(in the rows, 128 means zero)
A state moves one step at a time under one of 6 hidden systems, and each row is a state written as 26 numbers. Each run below is a few steps of one system.
q_210, path 1, 9 rows:
[[134 141  93 123  98 146 134 107 111  85 158 129 113 128 140 141 114 194
  101  76 167 169 176 111 143  72]
 [128  92 118 113 130 110 182 128 174 155 172  38 128 122  91  90 122 134
  149 141 116 111 147  98 128 166]
 [192 123 138 129 165 131  95 155 169 178 107 170 117 143 149 125 129  62
  156 142 123 128  68 124 120 149]
 [121 154 103 119 157 159  98 122 129 101 118 167 112  85 165 198 137 144
   71 137 150 126 155 147 136  65]
 [ 98 108 127 124  78 106 160 121 138  87 136  65  89 142  58 154 144 153
  116 131 102  80 148 127 105 118]
 [182 133  94 124  78 141 108 127 113 144 142 140 115 179 111  91 115 100
  158 109 100 139  76  84 123 176]
 [ 95 140  82 107 175 176 126 133 119 167 139 177 159  73 151 125 119 110
   94 153 141 168 153  99 133 121]
 [ 63  81 178 158 172 100 164 156 158 113  98 117 114 114  93 157 162 124
   98 141 114 109 127 120  97  98]
 [177 151 144 143 104 114 100 121 111  49  99 110 111 171 146 126 141 135
  120  89 113 121  49 103 133 136]]
q_96, path 2 (9 x 26):
[[132 113 180 129  87  93 125 128 138 148 106 161 121 165  87 102 141 120
  190 145 127  86 138 187  85 140]
 [161 144 115 170  82 147  91 116  81 142 168 179 117 136 194 133 112 165
  134 101 133 144 141 161 147 147]
 [ 76 115 140 132 128 134 154 123 122 149 188  80 148  75 138 135 117 155
  112 168 126  93 167 175 137 178]
 [122 101 206 147 121 103 121 139 138 146 109 181 133 155 114 104 147 112
  168 151 126  91 101 174  83 154]
 [151 167 122 154  97 146  83 103  73 100 141 181 133 120 210 128 127 171
  119 116 132 127 129 163 144 138]
 [ 67 133 129 136 105 107 159 113 103 136 149  66 148  92 119 117 127 154
  132 155 105  94 184 178 140 167]
 [123 104 199 160 107 102 124 149 119 169 115 166 142 168 105 100 123  99
  180 120 135 130 105 173 104 166]
 [145 152 141 138 126 157  99 110  91 116 165 179 155 102 210 121 109 174
  116 116 172 148 137 167 148 139]
 [ 86 116 158 140 130  92 164 110 136 121 143  71 142  91 138 108 144 172
  139 160 118  80 184 179 126 147]]
q_819, path 3, 9 rows:
[[102 120 132 143 141  74 167 112 141 138  99  78 142 112 129  62 163 140
  167 160  78  91 171 130 120 150]
 [174 153 133 167 130 100  93 155 120 164  73 127 117 160 145 142 117  66
  166  93 116 161  95 154 161 138]
 [102 157 124  93 126 166 117 128 105 106 150 132 155  95 124 177  88 138
   87 107 198 166 151 165 151  97]
 [ 95  72 171 127 102 101 183 122 157 116 156 111 117 144  73  99 142 178
  145 128 145 104 171 129  83 113]
 [213 109 129 164 129 114 114 131 157 147 154 125 103 158 185  95 132 133
  162 109 112 126  89 102 135 164]
 [134 170  90  94 168 158 102 125 137 159 137 115 149  63 172 156 111  97
  109 174 135 115 140 164 161 146]
 [ 82 116 157 127 106 109 129 139 133 132  90 154 103 136  61 175 146 112
  131 151 120  89 158 181  89  93]
 [162 120 124 161  59 142 109 121  97  85 164 152  88 180 131 144 125 168
  114  76 125 137  91 103 119 132]
 [110 132  85  96 126 167 149 110 117 149 192  98 166  91 138  82 109 139
  115 157 121 130 135  94 140 189]]
q_96, path 4 (9 x 26):
[[ 92 122 132 160 172 162 123 145 110 153 176 119 149  68 187 165 113 124
   74 148 123 135 113 140 155 174]
 [ 82 124 193 100 152 118 132 126 140  89  93 142 151 113  99 128 152 119
  118 174 139  77 105 163  87 126]
 [153 158 127 152  73 106 103 103  84  81  86 176 115 173 145  94 150 160
  155  95 110 126 126 129 115 110]
 [104 151  80 151  96 128 144 117  79 152 160  64 148 108 145 111 101 143
  129 106 106 157 170 133 179 174]
 [ 85  94 186 127 162 116 158 163 150 191 131 118 167 116  88 110 106  82
  153 144 159 145 131 160 118 157]
 [162 121 189 138 156 130 104 128 141  96 123 203 132 134 183 126 135 160
  126 109 186 141 108 149 111  92]
 [149 154 109 131 114 107 132  88 129  70 142  61 116 103 180 121 144 193
  121 131 113  86 156 143 153 128]
 [143 136 124 129  99  88 131 138 142 179 104  75 119 151  83 111 124  73
  189 146  89  98 129 166 130 174]
 [147 141 126 128 114 161  86 146 112 184 139 205 130 136 133 162  94  95
  138 114 169 168 135 174 131 122]]
q_364, path 5:
[[120 125 166  81 104 117 137 122 142 154 115 162 159 146  71  76 122 107
  185 157 158 108 142 168  86 141]
 [133 115 132 195 109 123 118 122  93 146 143 200 114 137 189 110 138 180
  140  97 126 156 169 138 127 115]
 [ 91 118 146 156 147 130 149 131 120 122 182  49 144  79 165 149 117 152
   91 141 121 110 126 151 159 181]
 [141 126 187  94 128 109 120 132 157 142 106 137 150 144  94  99 129  87
  176 166 142  83  95 178  93 161]
 [150 154 119 153  87 132  91 106  89 125 123 212 116 139 178 122 135 169
  145 112 137 135 168 166 122 104]
 [ 68 115 119 164 106 125 162 123  99 130 182  59 129  93 131 147 118 170
   99 126 109 121 175 149 153 161]
 [129  97 192 119 123 118 138 150 151 161 144 122 150 152  87  98 114  85
  166 148 138 107  75 152 100 192]
 [157 148 137 128 127 153  87 108 109 123 133 230 141 119 196 107 134 157
  134 138 154 127 133 154 112 120]
 [ 63 129 123 169 124 107 153 113 100 109 138  86 126  84 153 140 150 180
  101 142  92  98 190 156 140 130]]
q_819, path 6, 9 rows:
[[106 141  76 146  98 153 124 112  92 182 175 156 125  92 163 131 118 159
  127 145 112 130 204 158 143 147]
 [ 74  82 171 177 125 122 147 164 124 180 156 119 117 123  97 168 123 103
  121 143 106 113 122 162 117 173]
 [146 125 187 131 119 158  93 130 107  96 153 192 143 142 160 130 122 135
  114 129 157 115  51 147 105 162]
 [ 95 152 114 131 112 137 129  88  84 107 143 156 159  87 179  82 146 185
  125 159 110 101 176 148 122 147]
 [ 87 119 142 196 110  81 144 144  95 177 104 102 129 136 122 112 137 108
  164 125  71 126 152 161 139 173]
 [130 143 172 149 124 144  97 154  88 138 131 149 161 141 145 147  87  96
  124  90 170 177  77 168 154 159]
 [ 80 125 171 111 129 142 148 108 110 103 160 154 176  94 143 102 119 186
  115 133 189 134 173 165 114 119]
 [129  89 176 189 117  69 159 123 140 143 134 106 118 143 151  81 153 172
  179 121 105 106 162 153 116 148]
 [187 152 139 153 131 120  92 136 123 158 143  98 137 126 193 134  98 104
  152 113 137 137  98 177 176 180]]
q_210, path 7 (9 x 26):
[[129 177 125 113 115 147  73 124  99 133 101 169 135 111 143 162 131  89
  126 172 110  85 107 193 128 152]
 [ 65 134 124 140  67 139 124 120  73 122 126 185 120 134  88 157 129 157
  115 121 130 127 184 167 105  99]
 [ 87  86 145 172  80 129 168 128  89 124 190 115 133 147 112  94 121 175
  123  98 116 144 130 102 117 172]
 [124 123 156 126 163 142 134 127 118 143 150 139 187 107 169  55 124 117
  138 154 128 132  82 109 125 200]
 [ 96 146 164 143 188 107 117 128 122 133  63 176 161  89 176 108 159 116
  136 161 125 121 146 167 121 111]
 [ 98 145 167 182 107  81 125 129  92  87  85  97 118 134 139 160 139 153
  126  90 122 126 154 186 150 104]
 [143 152 141 112  63 119 131 114  95 107 153  73 154 157 106 104  87 142
  155  86 161 145 125 164 154 166]
 [142 115 135 103 124 134 143 123 143 193 161 157 165 126 126  61 100 127
  183 133 174 157 172 147 119 147]
 [129  80 171 181 183 111 140 151 167 179 154 152 115  98 187 137 136 147
  130 134 145 133 159 156 127 122]]
q_301, path 8, 9 rows:
[[137 114 160 139 160 113 113 139 164 140  90 197 103 123 141 160 148 130
  137 131 161 128 165 167 103  56]
 [163 124 121 156  97 117 124 117 140  75 163  75  74 136 156 182 131 186
  103  94 128 107 133 137 148 104]
 [169 132 108  76  87 132 133 119 159 147 167  63 126 144  82 109 105 103
  161 150 125  89 107 135 127 184]
 [141 120  97 118 122 152 108 141 139 208 125 221 112 135 109 125 129  87
  156 156 119 134 150 129  96 122]
 [ 87 106 106 172 141 162 125 140 113 120 164 157  91  95 153 204 142 158
   54 129 111 129 143 112 125 102]
 [110 122 147 108 115 136 137 122 129  58 144  75 129 128  97 136 140 133
   91 150 106  74  61 103 108 166]
 [149 164 100 102  96 130 108 107  99 124  85 174 149 158 115  55 140 102
  168 139  97 126 104 100 107 151]
 [ 67 146  78 172 137 132 137 137  75 166 106 148 141  97 144 128 127 123
  112 110 100 186 190 115 155 114]
 [ 62  96 189 155 167 115 163 165 129 106 122  79 148 115  98 157 122 114
   89 108 148 153  96 123 133 132]]
q_301, path 9 (9 x 26):
[[191 136  81  71 122 131 129 122 185 152 136 110 106 140 100 122 110 115
  159 120 162 140 159 114 131  92]
 [152  97  84 126 148 130 139 146 193 180 140 127  71 122 107 168 136 113
  127 138 120 125 167 104 120  87]
 [166 110 103 116 142 155 111 149 178 120 149 118  70 131 114 203 134 104
   86 137 116 102  81  94 119 110]
 [155 151  68  63 104 166 107 112 148  91 130 137  97 134  89 154 139 112
   98 158 108  87  98  85 104 113]
 [108 135  48 118  98 137 133 123 119 135 103 146  93 140  77 127 155 109
  119 142  62 117 144  64 104 113]
 [ 90 123  79 150 137 149 139 158 103 135 115 123 114 129  92 153 130  87
   83 112  82 166  95  49 132 133]
 [ 85 139 120  94 165 158 140 139 120  83  99 132 160 116  93 123 131  97
   77 126 135 159  77  57 115 114]
 [107 144 117 115 160 110 148 118 127  74  57 135 148 129 118  77 162 131
  122 118 116 149 125  62 112  82]
 [134 150 100 153 158  87 144 134 125 110  65  69 133 131 141 103 138 112
  134  85 105 178 131  81 164 105]]
q_55, path 10:
[[ 43 111 148 166 149 123 143 151 109 150 102 167 129 101 109 174 135 128
  100 123 138 156 187 161 120  79]
 [115 104 194 154 105 112 148 135 117  58 147  80 129 159 111 132 122 161
  105  80 151 133  76 121 125 144]
 [178 165 106  81 119 135 119  90 125 104 136 116 167 125 163  43 124 142
  159 141 134 120 111 108 134 166]
 [104 133 100 147 163 100 139 135 141 203  86 144 133  95 140 106 143 104
  164 153 104 139 210 151 133 108]
 [112 105 184 182 137 107 124 170 131 138 124 105 107 138 123 203 112 110
  112  86 154 153 114 178 148 118]
 [166 148 152  68  95 155 114 104 134  54 166 108 141 137 123 131 106 161
  112 118 187 107  88 144 122 135]
 [148 121  90 103 109 115 148  94 157 148 138 144 118 126 126  60 154 161
  174 162 105  92 189 108  98 123]
 [128 100 117 207 143 109 127 161 133 207 139 123  91 119 158 159 132 102
  138 125  81 138 146 140 146 152]
 [117 143 159 111 135 167  92 146 116 107 150 127 139 108 129 205 101  98
   78 139 160 116  70 173 138 150]]
q_55, path 11:
[[101  95 154 162 161 111 171 141 123 122 122 132 153 135 136  79 129 152
  126  77 155 199 140  73 129 105]
 [139 137 145 134 197 105 148 133 149 102 114  49 164  97 178  99 123 125
  118 111 144 155 106 105 170 140]
 [165 166 135  88 169  92 119 130 173 122  54  86 143 122 122 114 130  79
  163 136 147 123 125 153 143 103]
 [175 141 111 125 109 102 116 134 157 136  97 125  89 155 110 160 117 124
  156  83 161 157 173 155 140  60]
 [159 106 105 110  97 142 147 132 165 137 199  67  92 133 101 169  93 151
  119  99 164 136 152 128 146 118]
 [174  90 124  83 139 152 138 135 200 157 188 118 107 127 107 126 121 114
  135 167 142  90  98 104  99 155]
 [168 113 103 136 159 150 100 134 169 146 131 193  79 115 165 160 161 120
  111 168 100  91 111 106  99 109]
 [106 139  87 152 115 144 107 132 111 100 122 126  75 115 124 211 154 127
   70 143  72  90 120 120 127 113]
 [101 141 100 111  64 152 120 131  90 103 123 128 118 160  53 143 126  97
  110 131  90 112  83 101 105 154]]
q_364, path 12, 9 rows:
[[102 157  68 127 123 151 141 124  88 149 157  79 159  94 144 118  93 128
  107 106 128 182 160 109 180 155]
 [ 77  88 175 122 183 119 166 166 166 176 113 124 155 113  77 122 121  80
  135 144 156 149 131 128 107 126]
 [179 116 180 150 153 119 105 132 150  83 111 183 110 152 178 131 145 155
  125  97 167 139  89 125 111  87]
 [152 165  86 111 125 118 132  90 135  78 138  55 123  96 173 122 136 177
  116 131 118 101 161 131 162 120]
 [130 129 109 124 113  90 144 146 152 194  95  75 118 144  65 120 121  66
  183 141  95 117 153 151 133 148]
 [159 118 130 141 116 161  93 155 126 169 151 202 106 151 130 176  99 104
  123  97 168 172 115 143 125 110]
 [ 99 101 122 109 138 164 153 114 149  89 196 124 116  88 138 156 135 193
   69 144 152 107 152 107 110 105]
 [142 102 139 135 127  90 151 125 165 117 110  94 107 150 104  84 168 121
  157 157  68  70  97  93  94 158]
 [175 182  82 136 116 146  68 128  94 143  96 167 123 136 169 136 123  82
  134 127  95 135  88 130 152 152]]

Which system made each of these runs?
path 13:
[[173 109 141 135 160 167 105 152 156 135 189 123 115 115 171 173 106 113
   91 127 149 131  56 118 140 162]
 [111 145 133  69 146 152 118 104 149  99 131 154 147  84 131 126 148 135
  109 200 135  61 132 153  92 130]]
  q_819
path 14, 2 rows:
[[ 76 154 101 107 172 136 133 110 126 117  98 146 149  61 152 126 157 139
   99 180 113 106 183 138 121  99]
 [106 120 147 181  99  74 136 145 116 109  69  96  89 166  86 152 156 113
  140 104  76 111 122 136 123 115]]
  q_819
path 15:
[[158 152  83 104  96 171  95 106 124 116 166 175  99 115 153 177 115 166
  103 123 161 126 169 152 132  85]
 [ 87  82 118 128  97 125 172 127 152 138 179  86  93 121  71 143 140 155
  115 158 100  81 164 119  99 140]]
  q_55
path 16, 2 rows:
[[128 108 134 180 150 155 115 161 118 159 183 123 115 107 174 189 100 122
   84 103 138 162 102 133 161 154]
 [116 116 168  66 157 148 136 124 176  92 152 115 145  96 107 140 131 130
  100 180 165  75 101 144  94 132]]
  q_364
path 17 (2 x 26):
[[139 172  81 163  72 111  93 121  82 120  78 144  88 154 127 159 142 121
  137 103  79 125 149 147 143 106]
 [ 79 128 102 127  79 148 151 143  90 139 164  76 133 133  62 160  86 118
  103  94 136 167 141 125 151 148]]
  q_301
path 18, 2 rows:
[[139 158  73  93  65 125 130  93 113  69 107 118 102 156  85 112 143 160
  129 113 111 113 156  95 113  90]
 [115 121  63 150 101 128 154 141 105 175 136  98 118 145  91 104 115 103
  140 100  82 175 142  66 147 153]]
  q_364
path 19 (2 x 26):
[[178 138  90  78  75 167 109 111 131 125 177 133 119 152 106 104 115 120
  138 149 116  96  80  98 109 180]
 [ 91 135  64 122 127 158 125 123 110 186 128 193 129  99 122 112 144 108
  126 176  82 122 170 106 106 136]]
  q_301
path 20 (2 x 26):
[[104 102 154 144 109 102 168 139 114 149 114 139 154 168  81  59 117 128
  173  82 148 187 146 101 113 126]
 [146 115 147 163 185 131 136 140 130 144 152 131 156 106 206  97 113 145
  120  94 162 189 120 103 160 140]]
  q_364
path 21, 2 rows:
[[165 147 107 125 137 142 121  95 121 110 161 150 143 103 211  89 124 193
  129 114 158 147 164 124 149 116]
 [101 113 134 139 154  90 161 132 161 172 132  57 130  88 126 121 137 122
  151 169 102  87 180 169 138 154]]
  q_210
path 22, 2 rows:
[[100  95 127 143 105 110 175 110 136  69 157  76 102 132 106 115 156 196
  103 119 104 100 147  82 108 117]
 [172 133 104 139 127 116 125 133 129 156 126  90 131 146 142  79 128  87
  163 136  75 121  74  91 142 200]]
  q_55
path 23 (2 x 26):
[[115 104 143 152  63 152 114 131 103 105 180 160  81 150 105 196 124 165
   94 112 131 103 124 152 104 124]
 [119 112 116 105  78 161 144 104 113 101 202 119 133 133 109  95 126 166
  113 151 112  89 102  93 101 186]]
  q_364
path 24 (2 x 26):
[[187 123 156  96 105 121 114 109 179  94 163  96  98 134 134 148 131 158
  140 147 155  59 117 176 114 131]
 [187 130  91 118  77 129 104 105 152 154 157 153  78 143 137 127 142 147
  163 161 100  67 154 152 108 139]]
  q_55
path 25, 2 rows:
[[120 102 203 181 147 107 127 141 130  95 146 100 124 119 173 150 143 150
  108 133 119  88  78 160 127 166]
 [164 176 145  80  97 126  96  98 120  90 119 117 154 127 144 101 124 128
  155 155 142  76 104 185 127 163]]
  q_364
path 26:
[[159 153 109  62 136 147 119 137 146 112  94 126 149 149  80 113 105  76
  130 107 167 170  83  85 128 109]
 [129 119  85 107 161 132 152 130 163 130 114 142 117 119 114 116 135 139
  116 106 152 176 174  65 121  56]]
  q_55
path 27:
[[114 123 170 106 176 135 139 143 143 107 112 154 164 119 126 123 110 130
  110  93 210 189 131 122 125  76]
 [162 115 144 127 151  94 157 112 171  67 125  76 116 130 153  99 145 185
  131  97 153 130 142  99 132  86]]
  q_96
path 28:
[[ 78 140 130  75 109 135 154 111 128  85 144  61 147  99  75 140 121 141
  101 159 139  88 144 150 121 137]
 [144 102 148 139  89 100 137 133 135 154 100 180 115 189  79  73 144 116
  189 115 115 131 128 112  82 126]]
  q_96
path 29 (2 x 26):
[[151 121  77 126 119 142 118 142 158 181 164  88  83 116 113 178 122  90
  121 160  83  91 124 131 140 164]
 [129 128 122  91 120 176  93 146 137 143 137 189 112 133  85 186 123  76
  101 165 129 100  83 134  92 131]]
  q_819
path 30, 2 rows:
[[ 99 131 191 103 151 138 111 152 128 124  86 172 161 137  88 139 124  70
  125 145 157 126  71 156  99 133]
 [124 149 141 129 102 129 117 100  93  54 109 183 136 139 153 108 142 191
  117  94 161 143 147 128 112  78]]
  q_364
